In the rows, zero is written as 128.
Each path below is one point turned by a fixed rotation once a step. After each direction that follows a path, write how fast that rotation turns it, in degrees a step (0 if it stays still).
Each turn is a multiple of 5 degrees from 10 to 175, or 0.
Each row of a path follows its step; steps can be skipped.
Path 1:
step 2: [137 121 120 124 139 118 133 124 120 138 136 126 117 111 144 141 130 123
 127 119 128 129 116 127 124 128 137 119 132 120 127 116 129 142 130 147
 126]
step 3: [133 123 117 120 129 112 121 116 124 129 130 124 136 122 125 127 126 123
 129 121 124 121 114 135 125 124 126 138 136 108 127 110 142 116 139 133
 124]
step 4: [123 119 120 118 121 125 115 134 129 130 137 129 136 131 126 123 130 124
 124 108 143 133 127 131 143 121 133 147 133 120 131 113 118 115 124 118
 127]
step 5: [119 116 123 121 124 127 124 125 124 140 140 130 118 123 134 133 124 118
 133 114 144 121 135 136 133 120 137 124 143 133 122 126 112 147 117 127
 130]
step 6: [133 126 119 122 135 114 126 107 117 127 131 138 122 117 144 139 115 132
 133 126 127 115 128 126 126 129 133 124 149 116 127 131 136 133 121 131
 132]
step 7: [132 139 118 123 133 115 122 124 122 123 132 135 132 114 143 127 134 133
 116 117 137 122 118 119 140 130 130 131 122 114 133 111 133 113 128 136
 127]
step 9: [127 116 120 118 124 119 116 122 123 139 142 128 137 125 128 128 111 122
 131 120 129 129 131 131 133 132 121 137 143 116 115 136 117 141 126 112
 133]
step 10: [138 136 120 113 127 117 116 129 117 126 133 128 128 113 141 149 120 130
 131 122 147 133 139 121 134 131 138 129 138 122 133 132 123 135 129 130
 137]
step 17: [126 106 128 128 123 123 126 117 139 132 138 121 133 113 133 118 115 117
 116 126 140 127 130 139 136 118 131 125 141 134 123 119 136 136 118 126
 131]
step 18: [133 120 112 128 124 126 131 115 134 126 138 134 134 119 137 142 119 140
 124 130 127 140 128 126 133 135 128 128 151 115 121 117 121 129 113 129
 132]
Speeds:
[130 127 127 128 129 123 133 125 129 125 126 124 133 122 129 131 128 130
 127 131 130 127 132 129 129 126 129 128 129 130 130 127 131 127 134 124
 127] => 100
[125 127 127 127 129 126 128 133 131 133 123 127 127 127 127 128 130 124
 127 133 128 122 128 131 125 126 126 125 133 127 125 127 132 130 128 129
 131] => 125
[126 125 131 128 125 132 126 130 128 128 135 130 128 128 128 128 129 126
 129 132 128 127 131 129 133 135 127 125 133 130 130 126 129 128 131 125
 124] => 85
[127 131 129 131 126 128 128 125 127 128 133 124 128 126 125 128 129 123
 132 126 127 126 129 132 127 123 128 123 124 131 129 127 129 133 127 133
 124] => 125
[130 129 132 130 131 128 124 132 131 128 130 130 130 124 127 127 130 122
 124 127 133 129 131 127 127 128 130 130 126 128 134 130 131 125 124 128
 131] => 115
Path 2:
step 1: [134 130 121 133 138 118 133 134 126 124 122 110 133 125 130 114 132 131
 126 130 117 137 124 123 138 123 126 139 133 129 139 112 131 136 122 126
 117]
step 2: [130 130 123 110 124 130 126 128 117 117 116 122 137 123 135 121 123 119
 126 136 131 138 116 122 138 130 122 140 135 126 119 120 131 120 133 125
 122]
step 3: [125 118 136 123 126 140 131 133 127 127 117 123 121 127 124 127 115 117
 138 120 127 142 125 109 128 126 120 131 126 136 121 135 132 123 133 113
 129]
step 7: [139 126 128 111 137 138 127 133 123 126 130 116 128 132 127 123 130 108
 122 135 126 141 114 126 138 123 131 138 134 136 127 126 125 124 127 130
 137]
step 8: [129 130 139 126 130 137 139 130 130 126 118 124 126 124 124 125 127 114
 133 133 117 133 125 113 124 120 126 132 130 144 121 113 140 132 122 116
 124]
step 9: [124 133 126 122 119 130 144 124 116 112 130 132 125 118 138 116 130 124
 132 114 124 131 131 122 127 129 123 130 116 129 113 122 136 124 119 124
 124]
step 11: [129 120 125 117 126 131 109 126 119 143 132 117 134 122 125 111 128 125
 129 122 141 142 125 125 127 122 132 123 128 128 131 129 129 126 113 139
 131]
step 13: [131 132 123 126 117 129 137 131 128 123 121 129 139 124 126 117 128 115
 123 134 125 123 117 119 130 134 130 136 126 145 134 108 142 134 124 127
 126]
step 17: [129 128 116 130 129 126 122 131 124 132 123 123 125 117 122 118 116 119
 137 113 127 123 125 110 142 128 131 118 128 132 142 126 131 137 126 120
 138]
step 18: [136 122 112 119 122 137 130 131 124 124 132 125 130 126 128 108 133 120
 121 123 135 129 112 130 124 132 125 127 126 142 144 118 128 132 131 126
 134]
Speeds:
[132 131 130 128 124 132 131 125 130 125 124 128 129 130 131 129 127 127
 132 125 131 129 132 128 126 124 129 132 127 130 126 128 129 130 135 132
 128] => 65
[129 128 134 129 129 127 130 124 124 130 132 126 130 128 130 128 128 126
 128 132 131 127 131 130 128 130 127 129 127 128 126 129 134 133 122 129
 133] => 25
[128 129 126 128 130 130 130 128 133 129 128 127 127 131 129 132 126 125
 128 128 124 132 133 127 134 127 129 129 125 123 131 131 128 131 129 122
 131] => 155
[128 134 123 128 129 123 131 126 126 125 125 131 132 127 128 127 124 129
 130 128 129 122 127 124 132 132 130 131 126 124 127 128 129 129 128 127
 127] => 95
[125 128 127 129 124 130 128 129 132 131 128 126 130 132 127 126 133 124
 130 125 133 125 123 126 124 132 131 127 128 123 131 131 128 131 127 129
 130] => 55
[131 129 128 126 128 124 131 132 128 125 129 124 131 128 122 129 123 124
 129 126 131 129 129 132 129 125 128 124 135 125 129 126 129 128 128 128
 129] => 70
[121 128 127 130 124 126 126 128 126 128 131 129 127 125 128 128 127 125
 133 126 129 129 133 126 125 126 125 129 130 126 122 132 128 125 129 123
 127] => 60
Path 3:
step 0: [122 129 123 134 116 126 118 135 118 127 133 138 129 142 130 120 136 109
 135 124 136 117 143 128 130 123 129 134 145 147 132 121 127 114 123 132
 121]
step 1: [127 121 129 123 123 127 147 129 116 140 125 126 129 141 111 142 125 102
 132 129 140 122 137 122 135 127 127 126 126 135 138 122 126 135 135 118
 123]
step 3: [115 139 124 123 119 142 138 138 111 118 131 131 124 129 131 129 126 124
 122 108 131 114 132 131 118 140 125 125 130 118 127 139 120 121 128 141
 138]
step 4: [126 131 110 129 119 117 140 138 122 139 131 136 132 131 130 139 114 125
 122 128 135 134 121 136 117 128 120 139 127 117 122 139 130 136 151 129
 135]
step 5: [138 136 107 131 119 117 130 128 139 110 124 122 130 109 127 131 131 128
 131 131 130 129 132 134 122 120 130 128 127 136 130 151 120 134 142 127
 128]
step 10: [131 113 120 134 105 129 133 128 112 118 131 126 117 144 126 124 129 117
 140 124 124 137 139 134 131 128 123 130 133 132 132 119 140 128 120 110
 130]
step 11: [131 121 130 127 129 129 132 116 111 127 141 124 137 136 128 138 139 129
 137 126 152 133 135 116 129 134 129 120 141 143 129 130 127 136 133 114
 139]
step 13: [112 128 120 123 124 127 142 119 116 126 126 130 120 118 127 134 118  99
 122 119 130 119 126 127 120 130 114 126 134 120 115 121 132 136 134 127
 130]
step 14: [130 141 105 115 123 131 131 114 117 132 121 120 142 121 129 140 125 131
 138 119 124 121 113 122 124 125 129 127 131 121 124 142 130 134 142 123
 128]
step 17: [133 120 118 125 121 112 134 132 137 124 129 121 138 127 120 129 140 125
 127 132 123 127 135 112 143 119 134 127 127 116 146 136 128 135 142 131
 110]
Speeds:
[124 128 130 131 125 129 133 131 128 124 124 127 127 128 126 134 132 127
 127 128 123 131 130 128 132 128 127 127 126 125 128 126 122 132 125 128
 129] => 155
[132 126 128 129 126 128 133 131 126 130 129 123 123 130 132 123 128 132
 130 124 125 129 124 129 127 134 130 129 129 127 128 129 126 129 131 129
 127] => 60
[126 130 126 126 128 128 130 125 129 126 127 124 130 127 126 125 127 128
 127 130 127 131 127 127 123 127 127 127 127 128 119 128 125 127 132 130
 135] => 40
[129 128 127 130 128 126 127 126 125 130 120 130 129 131 125 127 126 125
 128 122 133 129 127 126 126 132 125 126 130 131 130 128 126 129 124 128
 132] => 35
[127 129 129 131 127 129 133 128 127 135 126 130 133 133 126 125 129 131
 125 129 127 124 131 131 129 125 130 124 124 125 129 129 130 126 131 126
 129] => 130
[126 126 132 127 124 127 127 128 123 129 131 124 130 131 131 125 124 124
 133 134 130 128 128 128 131 128 130 125 126 130 128 125 124 126 124 127
 129] => 35
Path 4:
step 0: [140 125 115 122 133 131 117 137 134 118 131 136 132 125 128 128 134 131
 132 119 140 140 130 138 140 130 117 139 136 125 131 120 111 140 134 110
 113]
step 1: [132 123 135 125 134 120 121 134 131 119 138 137 121 118 127 130 123 139
 141 115 134 121 145 130 113 130 135 141 128 117 120 132 127 138 111 148
 136]
step 2: [109 116 123 124 120 123 146 149 118 144 129 122 145 129 124 116 135 121
 128 128 138 125 145 128 127 132 125 126 127 126 136 127 135 135 122 132
 118]
step 4: [125 124 121 116 123 125 133 132 122 105 129 134 122 117 115 125 116 131
 139 123 127 116 126 117 118 115 129 137 128 129 128 130 108 142 132 142
 131]
step 5: [127 127 134 124 127 134 130 133 118 130 138 132 137 130 114 111 157 117
 124 116 135 118 141 133 134 124 122 143 133 115 134 123 129 135 126 124
 125]
step 7: [114 118 111 115 133 132 142 133 122 126 133 137 127 126 128 122 103 120
 132 132 126 126 139 124 131 114 124 130 118 137 143 136 114 130 132 121
 125]
step 9: [134 118 127 129 138 126 120 130 130 126 131 123 134 104 131 121 122 115
 140 121 129 123 125 119 128 134 137 136 136 120 122 128 133 154 110 139
 123]
step 10: [128 117 118 119 127 138 129 146 133 146 130 139 141 128 120 133 125 119
 124 125 132 131 146 139 130 131 127 139 111 130 144 143 126 130 120 126
 127]
step 15: [129 132 120 116 123 133 131 130 119 134 142 135 133 125 140 120 125 126
 143 130 126 121 159 120 123 125 114 127 134 127 137 140 115 125 139 131
 127]
step 16: [143 126 123 132 136 125 150 129 119 115 123 129 119 142 134 121 130 121
 135 125 146 123 139 137 129 129 130 132 129 132 127 107 123 145 123 121
 123]
Speeds:
[126 124 127 124 126 128 125 135 130 127 128 124 131 127 128 130 129 135
 127 129 129 131 126 133 126 133 129 128 125 128 125 128 130 131 129 132
 129] => 40
[124 126 129 126 130 128 133 122 134 132 130 130 132 129 129 130 130 129
 126 127 129 131 133 127 126 129 132 130 131 127 129 131 130 126 129 131
 125] => 85
[127 129 125 126 125 135 132 127 129 134 127 123 127 128 129 130 124 131
 130 125 129 128 126 128 131 126 122 127 130 129 130 127 128 125 124 130
 131] => 90
[133 130 122 132 132 129 131 129 129 128 127 127 129 126 127 133 126 127
 126 127 129 130 126 132 129 128 132 130 125 134 127 130 124 129 128 127
 125] => 110
[130 127 124 131 126 132 128 129 126 128 132 134 134 134 127 130 128 127
 128 128 126 127 128 131 130 129 123 131 129 126 125 127 132 127 132 126
 126] => 140
[123 127 126 130 126 131 129 131 125 128 130 130 131 121 127 126 129 131
 126 126 127 131 127 121 128 127 130 128 129 132 130 127 130 130 128 122
 126] => 145
[129 130 129 130 125 126 127 130 126 130 131 122 128 129 125 127 123 125
 127 121 126 131 129 127 128 131 132 129 125 122 131 129 131 125 127 128
 127] => 90
Path 5:
step 1: [117 111 125 132 125 138 123 133 118 138 113 126 127 132 134 119 120 131
 129 125 127 127 128 131 131 132 144 135 140 126 112 145 146 134 125 133
 118]
step 2: [121 119 118 119 115 121 122 128 141 126 120 134 129 132 139 123 141 127
 124 122 132 123 125 123 137 119 135 126 117 106 113 132 116 115 120 124
 131]
step 4: [121 120 126 124 125 138 113 126 134 128 122 134 135 132 154 122 134 130
 127 129 132 121 117 122 134 113 133 130 125 111 122 126 111 121 115 120
 121]
step 5: [119 113 130 142 122 117 115 120 117 133 120 123 120 128 127 121 116 129
 135 124 128 108 133 138 129 130 140 136 132 123 123 141 133 116 123 137
 132]
step 6: [121 130 124 125 124 149 121 127 142 120 127 136 123 127 145 128 129 126
 127 129 131 108 109 122 127 117 130 138 126 117 117 130 115 116 127 128
 125]
step 8: [123 133 127 136 126 147 117 132 134 126 119 128 126 132 137 125 125 130
 122 129 128 111 105 118 132 131 123 148 130 119 128 121 125 112 117 129
 124]
step 9: [109 127 119 140 134 114 117 132 131 114 133 120 134 129 119 127 116 122
 128 134 133 115 130 140 121 121 138 133 127 120 128 147 123 123 122 132
 136]
step 10: [123 148 122 129 122 147 126 131 130 122 121 122 118 130 131 130 138 126
 127 126 132 115 110 131 126 130 124 148 136 119 124 128 138 119 112 130
 121]
step 11: [111 130 116 139 136 120 111 137 129 117 130 118 147 131 121 122 124 112
 116 130 132 120 130 133 120 131 141 130 125 123 127 127 121 128 115 130
 138]
step 14: [126 135 120 132 116 133 125 138 125 126 134 113 126 141 132 123 145 135
 135 111 136 118 116 134 125 142 132 132 129 117 120 130 136 137 118 139
 122]
Speeds:
[131 130 129 131 126 131 127 124 126 123 130 126 129 129 123 125 125 128
 123 129 129 132 128 129 125 129 124 126 125 124 124 128 128 128 127 130
 124] => 20
[125 132 126 127 126 128 131 125 129 128 128 126 128 129 130 127 132 134
 131 129 126 129 121 125 128 130 127 130 128 122 129 123 127 128 133 127
 126] => 175
[126 130 126 127 127 129 129 135 128 128 126 121 130 130 122 132 132 127
 127 129 126 129 132 124 131 130 130 126 130 127 124 128 129 131 128 126
 126] => 25
[126 123 130 129 127 125 131 130 132 126 125 128 126 130 125 129 122 132
 128 129 129 129 126 126 133 129 125 127 128 125 128 134 129 123 131 129
 129] => 100
[125 131 133 129 130 128 131 129 129 126 130 126 130 131 129 129 130 127
 129 127 132 126 125 131 127 133 123 121 131 131 131 126 128 129 127 130
 132] => 10
[129 124 128 129 126 123 127 128 127 124 132 127 130 125 124 128 129 127
 132 127 128 128 122 128 128 126 129 124 124 128 129 129 127 130 124 119
 129] => 160
Path 6:
step 2: [128 120 131 134 124 141 124 128 127 115 128 113 122 119 135 138 117 122
 128 111 122 128 135 144 120 145 138 120 133 132 122 133 135 126 141 132
 124]
step 3: [128 131 121 121 147 116 133 136 137 125 114 134 120 140 118 135 129 116
 117 137 127 121 130 136 125 129 141 143 123 130 124 140 131 127 134 123
 117]
step 4: [124 123 120 120 121 142 134 126 127 126 130 120 127 121 117 118 129 114
 126 128 118 129 121 135 133 112 121 120 137 105 135 127 128 129 128 111
 117]
step 5: [121 130 129 132 132 120 124 131 115 130 136 125 122 115 116 123 122 116
 135 120 135 128 128 130 122 146 141 131 133 133 149 113 126 129 135 136
 118]
step 7: [125 124 131 106 134 126 129 130 114 122 121 141 124 135 126 123 108 123
 120 123 122 127 126 139 133 134 107 127 142 120 122 124 132 121 126 122
 126]
step 9: [126 121 124 131 136 119 124 132 120 130 135 120 126 138 130 122 133 110
 117 122 136 115 126 125 123 113 129 136 121 121 118 124 111 119 140 139
 119]
step 10: [117 119 130 105 126 132 116 124 132 138 119 119 125 113 127 124 129 128
 124 128 126 131 148 134 125 130 118 129 135 115 119 113 128 137 129 131
 123]
step 12: [124 116 129 136 130 142 125 132 116 122 118 123 140 133 121 130 118 130
 128 133 128 132 136 125 115 105 125 128 135 131 129 130 106 116 123 131
 124]
step 14: [127 126 124 136 131 121 131 122 134 125 134 120 123 116 130 129 128 120
 138 145 115 118 132 128 116 138 122 122 128 113 115 128 115 126 124 135
 151]
step 18: [128 107 131 139 128 122 118 121 138 125 112 126 126 130 132 122 124 134
 138 133 128 128 142 133 120 141 128 117 132 140 141 126 114 124 131 137
 120]
Speeds:
[129 130 125 124 126 129 128 125 129 126 121 126 127 128 130 127 128 127
 128 127 129 126 130 128 129 124 132 129 121 124 130 127 129 132 135 130
 128] => 55
[130 128 128 127 133 122 132 127 130 127 131 127 133 125 127 127 130 125
 130 127 129 123 131 126 126 123 130 129 126 127 129 133 131 126 124 126
 132] => 135
[126 128 129 134 124 129 124 126 127 129 129 128 125 125 131 127 123 128
 129 128 127 121 130 125 125 126 127 133 127 132 131 129 130 125 129 123
 126] => 110
